In the rows, zero is written as 128.
The same turns and mirrors carry the whole set onto itself, and each row onto the other rows of its family. Which rows share a family with each named row? Give them in list order.
These 32 rows form 4 families of 8 rows each.
roz: [126  96 148 106 141 108 130 145 133 117 124 121  93 130 142 155 147 137
 118 113 163 103 140 121 143  91  91 135 150 160 133 159]
Soze: [135 119 127 115 119 111 139 143 126 122 153 107  84 165 153 100 146 133
 135 124 152 102 142 137 127  67  89 131 143 107 132 145]
defo: [133 130 140 149 130 153 122 132 145 121  97 117 114 135 136 135 138 116
 114 114 104  94 106 149 175 116 137 121 117 114 138 120]
reg: [161 147 129  88  81 139 135 170 102 118  87 126 110 118 131 124 127 115
 111 117 127 102 121 145 162 123 125 124 138  95 134 112]
mumef: [150 127 122 124  80 138 122 141 132 112 119 105 121 143 139  88 164 105
  99 103 146 103  84 161 141 104 112 145 148 105 146 128]
tude: [145 132 110 146 123 141 136 145 128 130  86 130 102 145 152 136 141 129
 128 115  96  98 113 158 171 116 135 133 141 119 139 107]
Kole: [142 165 136  91  78 144 130 165 123 125 100 129 117 122 144 131 105 117
 116 104 125  99 131 147 166 106 102 121 144 111 122 128]
Bol: [132 144 135 120 130 110 116 142 140 127 110 131  97  94 112 148 155 138
 143  95 153 111 148 147 167 137 127 138 143 138 145 135]
tonag: [163 125 132 113  99 134 129 151 142 124 112 104 121 156 148  78 136 102
 106 124 156  99  87 156 129 105 108 136 141 113 151 130]
sota: [122 129 126 136 129 155 114 146 144 134  92 138 104 145 149 148 123 126
 123 105 114  88 108 156 174 116 124 128 124 122 142 130]
sez: [169 158 145  93  91 141 119 161 122 131  94 120 126 130 140 111 109  99
 112 120 135 105 116 140 150 126 121 114 126 110 138 133]
tekuz: [137 156 142  97  97 130 133 163 128 137 137 130  80 115 148 128 133 137
 147 138 147 124 162 129 137  87 111 119 148 124 114 125]
Tas: [157 103 128 103 119 104 147 155 104 115 140 106  80 151 140  99 167 128
 125 138 156 109 134 130 128  81 110 136 140 100 140 129]
lavek: [167 118 146 105 125 109 130 150 122 131 143  99  96 158 150  93 148 110
 123 140 163 112 131 123 117  84 107 125 128 117 141 147]
Taril: [159 158 140 100  76 142 114 153 103 121 104 122 124 117 131 130 134 101
 106 104 123 109 123 135 166 122 126 117 129 106 129 132]
Vitiz: [136 144 110 117 126 104 121 137 122 116  89 127  97 105 137 137 140 150
 151 110 127 113 149 145 152 138 126 127 159 136 137 138]
fiza: [128  96 137 130 130 145 134 153 161 128 116 126  99 151 162 141 156 121
 102 117 145  93  93 150 154  76  99 151 150 147 139 124]
gos: [143 102 155 121 139  98 143 145 127 120 135 116  96 121 119 155 169 130
 117 103 166 103 144 126 160  97 107 145 147 152 142 136]
pezut: [152 154 142  99  89 125 113 155 122 133 138 122  89  98 138 123 169 121
 136 136 156 139 148 123 132 101 129 127 143 125 121 129]
busul: [155 113 136 119 115 110 127 137 108 118 156  99  94 155 141 103 176 112
 117 124 151 115 131 122 131  77 109 132 128 106 137 147]
Paf: [137 101 165 115 141 104 138 133 129 106 127 101 105 113 127 147 158 129
 110 120 154 111 143 112 146  93 106 126 143 156 128 149]
Nuzo: [139 112 145 129 138 133 132 138 172 116 118 105 108 131 157 130 177 108
 100 119 138 101  92 146 155  72 104 152 143 139 137 121]
fepal: [157 119 112 101  97 125 137 156 123 107 104 107 111 149 144  89 154 112
 106 112 143  93  90 162 144  99 102 148 149  89 150 121]
ruk: [164 156 150  87 102 124 119 163 131 141 124 121  95 110 143 111 136 119
 137 149 160 131 146 125 123 111 125 117 137 128 129 132]
gidot: [157 108 122 125 132 119 148 152 145 122 105 116 103 148 172 140 172 118
 106 115 124  98 103 146 157  72  99 159 162 142 136 111]
nofa: [138 131 134 149 128 141 126 144 138 133 104 132 107 132 121 146 146 121
 121  92 121  90 116 159 187 125 136 139 123 117 151 112]
rero: [146 111 138 137 137 125 136 149 161 130 122 120 103 139 142 140 180 112
 106  98 147  94 100 154 171  83 108 165 143 133 149 112]
Tutil: [111 133 131 117 124 129 111 142 140 126 101 137  91 103 129 147 129 152
 146 114 149 110 141 143 148 135 122 121 147 148 135 148]
gasuk: [134 125 121 119  85 137 143 148 136 110 116 108 117 158 145  92 124 122
 108 101 143  88  97 166 142  93  90 137 157 107 139 130]
sutif: [123 149 138 117 130 122 107 128 152 114  99 118 105  85 125 133 148 137
 141 114 140 117 138 142 150 136 128 121 141 137 134 144]
Zanu: [159 151 130  77 105 115 126 170 113 128 118 127  79 103 141 124 158 129
 142 141 150 127 154 127 138 101 122 129 143 106 127 121]
Berad: [148 102 133 111 131  89 154 145 115 109 112 111  98 122 141 146 157 142
 119 116 147 111 147 124 142  97 101 138 172 163 131 139]

The rest of the family of Kole: Soze, tude, tekuz, Vitiz, gidot, gasuk, Berad
The rest of the family of Nuzo: defo, mumef, Taril, pezut, busul, Paf, sutif

The same turns and mirrors carry the whole set onto itself, and each row onto the other rows of its family. Which rows share a family with each named row? Give them in list order.
These 40 rows form 5 families of 8 rows each.
big: [112 138 145 143 132 104 132 126 104 139 140 161 114 151]
zod: [121 143 134 123 120 101 109 147 102 185 118 184 144 134]
Das: [124 141 121 129 102  84 107 140 114 163 137 171 124 121]
Tef: [101 143 147 136 138 134 117 149 110 170 121 182 138 153]
Selu: [100 130 150 139 146  97 134 140 106 137 136 162 122 139]
dadok: [132 137 122 124 110  82 115 139 111 163 135 181 129 131]
Kula: [119 133 115 145 151 157 131 153 119 159 117 125 160 148]
suda: [138 123  83 139 127 115 126 150 140 135 149 135 137 120]
Sig: [133 134 117 139 104  91 114 133 108 155 141 164 112 148]
Dal: [139 129  89 137 129 125 102 174 131 170 114 136 156 150]
gasi: [124 140 121 135 107 112 100 145  99 189 118 169 127 150]
Muza: [138 129 103 135 152 118 142 147 137 127 136 129 161 126]
mipa: [125 134 115 136 162 139 137 156 130 150 118 131 174 129]
pir: [127 124 109 139 140 119 143 150 137 126 140 120 154 120]
lome: [118 138 143 129 131  87 133 131 111 141 139 177 128 132]
lufim: [108 138 145 138 136 114 134 135 121 134 144 177 121 150]
bos: [112 129 122 138 154 142 137 159 125 150 121 122 170 124]
Mepo: [127 128  99 133 129 136 117 169 126 175 115 128 172 121]
Zoser: [107 144 154 128 141 108 127 138 101 164 121 180 142 135]
zat: [111 146 135 129 115 108 103 149 104 189 117 174 139 126]
Biv: [124 124 118 132 113  76 118 144 113 146 145 166 114 134]
Betu: [115 132 118 143 159 142 120 168 126 159 109 132 162 155]
miga: [138 133  94 129 142 133 118 164 130 170 114 135 175 127]
Sedop: [ 95 148 157 134 139 111 123 140 103 164 121 168 136 129]
Lafeg: [111 142 145 135 126  89 128 130 114 139 141 166 121 125]
gimo: [123 139 117 130 108 118 100 154 116 184 125 185 132 149]
vedeb: [122 129 117 146 157 122 136 155 135 120 131 127 147 152]
Deked: [109 134 111 139 156 156 124 162 124 168 117 138 161 128]
nabim: [148 123  82 143 117 123 126 147 133 144 141 125 139 140]
Kivol: [102 144 150 141 137 125 119 138  94 172 116 164 130 155]
tep: [139 129  87 139 123 144 112 160 123 177 118 130 156 144]
sapeg: [130 134 117 133 106  98 115 142 126 146 149 181 114 146]
Milor: [ 96 135 148 134 141 117 115 157  97 181 113 168 139 141]
fatot: [142 122  87 133 116 113 122 160 137 149 136 124 156 118]
kanis: [144 125  87 141 127 106 117 159 142 133 137 130 142 147]
duger: [114 130 114 144 159 136 144 147 134 127 140 132 145 126]
pem: [128 127 111 148 146 136 143 140 128 126 138 121 143 145]
nev: [134 129  79 134 123 134 107 167 133 176 126 142 154 123]
Vip: [120 130 115 128 107  96  99 160 104 187 121 171 130 136]
muz: [151 128  83 129 131 114 125 156 139 148 131 133 161 123]

The rest of the family of tep: big, Kula, Sig, gasi, nabim, Kivol, pem
The rest of the family of Tef: Dal, lufim, Betu, gimo, vedeb, sapeg, kanis
The rest of the family of mipa: zod, dadok, Muza, lome, Zoser, miga, muz
The rest of the family of Milor: Selu, suda, Biv, Deked, duger, nev, Vip

